Here are some points, one per row:
0.3 & 1.4 & -0.2 & -1.6 & 2.6 & -0.7 & -1.0 & 0.0 & -0.5 & -1.0 & 0.2 & -0.9 & 0.9 & 0.7 & -1.3 & -0.9 & -1.1 & -1.7 & -0.3 & 0.3 & -0.6 & -0.2 & -0.6 & 2.8 \\
1.0 & 0.4 & 0.2 & 0.4 & -0.1 & 0.2 & 1.0 & 0.6 & -0.3 & -0.4 & 0.3 & -1.3 & -1.2 & -0.1 & -0.8 & 0.0 & -0.3 & 0.6 & 1.2 & 1.1 & 0.0 & -0.7 & 0.0 & -2.2 \\
-0.5 & 1.9 & 1.2 & 0.0 & 2.0 & -1.3 & -0.6 & 0.2 & 0.7 & -0.8 & 2.9 & -0.8 & 0.8 & 0.4 & -1.0 & 0.0 & -3.2 & -1.0 & -0.2 & 1.8 & 0.6 & 1.3 & -2.3 & 2.1 \\
0.3 & 0.1 & -0.8 & 1.2 & -0.9 & 0.4 & 1.9 & -1.1 & -0.3 & -1.0 & -0.7 & 1.5 & -0.7 & 1.0 & 1.2 & 1.3 & 0.9 & 1.0 & 0.2 & 0.7 & -1.0 & 2.9 & -0.6 & -1.0 \\
0.1 & -0.7 & 0.2 & -1.4 & 0.2 & 1.8 & 1.6 & 1.2 & 0.8 & 0.4 & -2.6 & -0.8 & 0.6 & 0.8 & -0.8 & -0.4 & 4.0 & 1.4 & 1.2 & -0.2 & 0.2 & -0.8 & -0.1 & -0.4 \\
-0.9 & -0.5 & -0.7 & 0.8 & -1.1 & 0.3 & -1.1 & 0.2 & -1.4 & 1.4 & -0.2 & 0.6 & 1.5 & -2.7 & -0.5 & 0.0 & -1.4 & 0.2 & -0.4 & -0.9 & 0.4 & -0.3 & 1.4 & 0.9 \\
-0.9 & 1.5 & -0.3 & -0.7 & 0.5 & 1.0 & -0.9 & 0.3 & 2.0 & 0.6 & 0.6 & -0.8 & -0.5 & 1.8 & -0.4 & -1.2 & -0.5 & -1.1 & 0.9 & 1.1 & -1.3 & 1.8 & 0.8 & 0.1 \\
-0.6 & -0.8 & 1.1 & -0.5 & 0.2 & -1.3 & 0.2 & 1.7 & -2.0 & -0.1 & 0.2 & -0.4 & 0.4 & -0.3 & -0.5 & -0.4 & 1.4 & 1.0 & -0.5 & 0.4 & -1.0 & -1.0 & 0.3 & 0.3 \\
-0.2 & 0.0 & -0.2 & 2.0 & -2.3 & 1.1 & -0.7 & 0.0 & 1.1 & -0.1 & -0.4 & 1.8 & -2.1 & -0.1 & -0.1 & -0.3 & -1.1 & 0.2 & -0.4 & -0.8 & 0.4 & -1.6 & -0.3 & -0.2 \\
0.3 & -0.1 & -0.1 & 0.1 & -0.9 & 0.1 & 0.9 & -1.1 & 0.7 & -0.7 & 1.1 & 1.3 & 0.6 & 0.9 & -0.5 & 1.1 & -2.0 & 0.0 & 2.2 & -0.2 & -0.1 & 1.3 & 0.1 & 1.6 \\
0.9 & -1.3 & 0.7 & 0.3 & 1.1 & -0.9 & 0.3 & 1.3 & -0.7 & -0.5 & -0.5 & -0.7 & 1.9 & -1.8 & 0.5 & -2.1 & -0.4 & 0.8 & 0.4 & 0.1 & -0.1 & -1.3 & -1.2 & -0.2 \\
-0.4 & -1.2 & 1.3 & 0.2 & 0.2 & 0.0 & -1.6 & -0.5 & 0.5 & -1.0 & -0.9 & 0.2 & 0.5 & 0.9 & 0.1 & -0.3 & 0.8 & 0.7 & 0.5 & 1.3 & -0.9 & 1.1 & -0.3 & -1.2 \\
1.3 & -0.9 & 0.5 & 0.9 & -1.1 & 1.1 & 0.3 & -1.0 & 0.0 & -0.5 & -1.8 & -0.2 & -1.8 & 0.5 & -0.6 & 0.6 & 0.2 & 0.0 & -0.1 & -0.9 & 2.4 & 1.4 & -0.6 & 0.7 \\
1.3 & -1.6 & -0.6 & 1.6 & 0.7 & -0.5 & -1.8 & 0.7 & -1.7 & 1.8 & 1.6 & -0.1 & 0.1 & -2.4 & 0.8 & 1.0 & 1.1 & -1.0 & 0.5 & 1.8 & -0.1 & -2.6 & 0.5 & 0.9 \\
-0.3 & 1.1 & 0.2 & -1.0 & 0.7 & -1.8 & 1.2 & -1.0 & 0.1 & 1.1 & 1.0 & 0.7 & 0.4 & -0.4 & 1.0 & -0.2 & 0.0 & 0.2 & 1.0 & -1.0 & -0.5 & -0.3 & 0.6 & 1.0 \\
0.0 & -0.2 & 0.4 & 2.1 & -1.7 & 0.2 & -0.6 & -0.5 & -0.8 & -1.2 & 1.0 & -1.1 & -0.1 & -2.1 & 0.9 & 0.3 & -1.2 & -1.4 & -1.7 & -0.6 & 0.0 & -3.2 & -0.4 & -0.2 \\
-0.2 & -0.7 & -1.8 & 0.7 & 1.1 & -0.7 & 1.4 & 0.9 & 0.2 & -0.4 & -1.0 & 0.9 & -1.7 & 0.1 & -1.2 & 0.7 & 1.6 & 1.0 & 1.0 & -1.5 & 0.3 & 1.2 & -0.6 & -2.0 \\
2.0 & 0.8 & -0.2 & 1.9 & -0.2 & -1.0 & -1.8 & -0.2 & -0.1 & -0.4 & -0.1 & 1.4 & -0.8 & -1.8 & -0.1 & -0.4 & -0.5 & 1.4 & -2.0 & -0.9 & 0.1 & -0.7 & 0.6 & 1.0 \\
-1.1 & 1.6 & -1.7 & -2.0 & 0.4 & 0.0 & -0.2 & -0.4 & 1.6 & -0.4 & -1.3 & -0.3 & -0.2 & 2.5 & 1.5 & -0.3 & 0.5 & -0.2 & 0.9 & -0.1 & 1.1 & 0.1 & 1.1 & 0.4 \\
-1.9 & -1.3 & 0.1 & 0.0 & 1.4 & 0.4 & 0.1 & 1.4 & 0.3 & -1.6 & 0.6 & 0.2 & -0.3 & -0.4 & 0.4 & 0.8 & 1.1 & 1.3 & -1.0 & -0.2 & 0.3 & 1.7 & 0.0 & -0.4 \\
-0.1 & 0.6 & 0.8 & -1.4 & 0.1 & 1.0 & 0.1 & 0.0 & -1.2 & -1.6 & 1.4 & 1.2 & 0.7 & 0.1 & 0.5 & 0.0 & -1.9 & -1.8 & 0.2 & -1.6 & 0.4 & -0.6 & -0.1 & -0.9 \\
-1.3 & 0.2 & 0.1 & 1.5 & 0.1 & 1.4 & 0.0 & -0.3 & 1.4 & -0.3 & -1.5 & 0.7 & -0.5 & 1.9 & -0.8 & 0.9 & 0.2 & 0.5 & -1.8 & 1.5 & -1.0 & 1.3 & 0.3 & -0.7 \\
-0.7 & 1.9 & 0.6 & -2.1 & -0.8 & -0.7 & 0.2 & -1.1 & -0.2 & 1.3 & -0.1 & 0.9 & 0.2 & -0.7 & 0.9 & 1.2 & 0.3 & -1.4 & 1.0 & -0.6 & -0.1 & 0.1 & 0.2 & -1.6 \\
0.8 & 0.3 & 0.2 & -1.1 & -0.6 & 1.7 & -0.1 & 0.3 & -0.5 & 2.0 & 0.6 & -0.2 & 1.3 & 0.1 & 1.6 & 1.5 & -1.0 & 0.8 & 1.0 & -0.7 & -1.0 & -0.5 & 0.2 & -0.4 \\
0.4 & -0.9 & -0.3 & -2.9 & -0.3 & -1.5 & -0.3 & 0.9 & 1.7 & 0.2 & 0.0 & -1.6 & 0.8 & 0.6 & 0.2 & -1.5 & -0.2 & -1.0 & 0.4 & 0.6 & 0.6 & 0.6 & 1.1 & 1.4 \\
0.2 & -0.2 & -1.1 & -1.3 & 0.9 & -0.2 & 1.5 & -2.1 & -0.4 & 1.8 & -0.7 & -0.1 & -0.2 & -0.7 & -0.4 & -0.1 & -0.8 & -0.8 & -1.3 & -0.6 & -0.5 & -1.6 & 0.6 & 0.0 \\
-0.5 & -1.0 & 1.5 & 0.6 & -0.8 & -0.1 & -0.3 & 0.1 & -1.0 & 0.6 & 1.6 & -1.0 & 1.6 & 0.0 & -0.4 & -1.8 & 2.8 & 0.1 & -2.5 & 0.6 & 0.5 & 0.4 & -0.2 & -0.4 \\
0.5 & -0.6 & -1.0 & 1.7 & -1.5 & 0.0 & 0.6 & -0.5 & 0.0 & 0.9 & -1.6 & -0.7 & -2.3 & 1.2 & -0.2 & 0.4 & 0.6 & 0.4 & -0.3 & -0.4 & 0.8 & 0.3 & -0.6 & -1.5 \\
These points spread out most along one direction. Take the direction at right angles to it along which they spread out most. Then take the direction at right angles to both along which they spread out most. Go by this last direction. Where along it does each point below lie, from 0 to 99? The average is 50, and the first point in the table lies past the average. One standard deviation of the points above along it is 16.
-0.4 & -1.2 & 1.3 & 0.2 & 0.2 & 0.0 & -1.6 & -0.5 & 0.5 & -1.0 & -0.9 & 0.2 & 0.5 & 0.9 & 0.1 & -0.3 & 0.8 & 0.7 & 0.5 & 1.3 & -0.9 & 1.1 & -0.3 & -1.2 \\ 58
-1.9 & -1.3 & 0.1 & 0.0 & 1.4 & 0.4 & 0.1 & 1.4 & 0.3 & -1.6 & 0.6 & 0.2 & -0.3 & -0.4 & 0.4 & 0.8 & 1.1 & 1.3 & -1.0 & -0.2 & 0.3 & 1.7 & 0.0 & -0.4 \\ 59
2.0 & 0.8 & -0.2 & 1.9 & -0.2 & -1.0 & -1.8 & -0.2 & -0.1 & -0.4 & -0.1 & 1.4 & -0.8 & -1.8 & -0.1 & -0.4 & -0.5 & 1.4 & -2.0 & -0.9 & 0.1 & -0.7 & 0.6 & 1.0 \\ 35
-1.3 & 0.2 & 0.1 & 1.5 & 0.1 & 1.4 & 0.0 & -0.3 & 1.4 & -0.3 & -1.5 & 0.7 & -0.5 & 1.9 & -0.8 & 0.9 & 0.2 & 0.5 & -1.8 & 1.5 & -1.0 & 1.3 & 0.3 & -0.7 \\ 40
0.4 & -0.9 & -0.3 & -2.9 & -0.3 & -1.5 & -0.3 & 0.9 & 1.7 & 0.2 & 0.0 & -1.6 & 0.8 & 0.6 & 0.2 & -1.5 & -0.2 & -1.0 & 0.4 & 0.6 & 0.6 & 0.6 & 1.1 & 1.4 \\ 70
-0.2 & 0.0 & -0.2 & 2.0 & -2.3 & 1.1 & -0.7 & 0.0 & 1.1 & -0.1 & -0.4 & 1.8 & -2.1 & -0.1 & -0.1 & -0.3 & -1.1 & 0.2 & -0.4 & -0.8 & 0.4 & -1.6 & -0.3 & -0.2 \\ 22
0.9 & -1.3 & 0.7 & 0.3 & 1.1 & -0.9 & 0.3 & 1.3 & -0.7 & -0.5 & -0.5 & -0.7 & 1.9 & -1.8 & 0.5 & -2.1 & -0.4 & 0.8 & 0.4 & 0.1 & -0.1 & -1.3 & -1.2 & -0.2 \\ 73
-0.2 & -0.7 & -1.8 & 0.7 & 1.1 & -0.7 & 1.4 & 0.9 & 0.2 & -0.4 & -1.0 & 0.9 & -1.7 & 0.1 & -1.2 & 0.7 & 1.6 & 1.0 & 1.0 & -1.5 & 0.3 & 1.2 & -0.6 & -2.0 \\ 52
-1.1 & 1.6 & -1.7 & -2.0 & 0.4 & 0.0 & -0.2 & -0.4 & 1.6 & -0.4 & -1.3 & -0.3 & -0.2 & 2.5 & 1.5 & -0.3 & 0.5 & -0.2 & 0.9 & -0.1 & 1.1 & 0.1 & 1.1 & 0.4 \\ 52
1.3 & -0.9 & 0.5 & 0.9 & -1.1 & 1.1 & 0.3 & -1.0 & 0.0 & -0.5 & -1.8 & -0.2 & -1.8 & 0.5 & -0.6 & 0.6 & 0.2 & 0.0 & -0.1 & -0.9 & 2.4 & 1.4 & -0.6 & 0.7 \\ 35
0.0 & -0.2 & 0.4 & 2.1 & -1.7 & 0.2 & -0.6 & -0.5 & -0.8 & -1.2 & 1.0 & -1.1 & -0.1 & -2.1 & 0.9 & 0.3 & -1.2 & -1.4 & -1.7 & -0.6 & 0.0 & -3.2 & -0.4 & -0.2 \\ 35
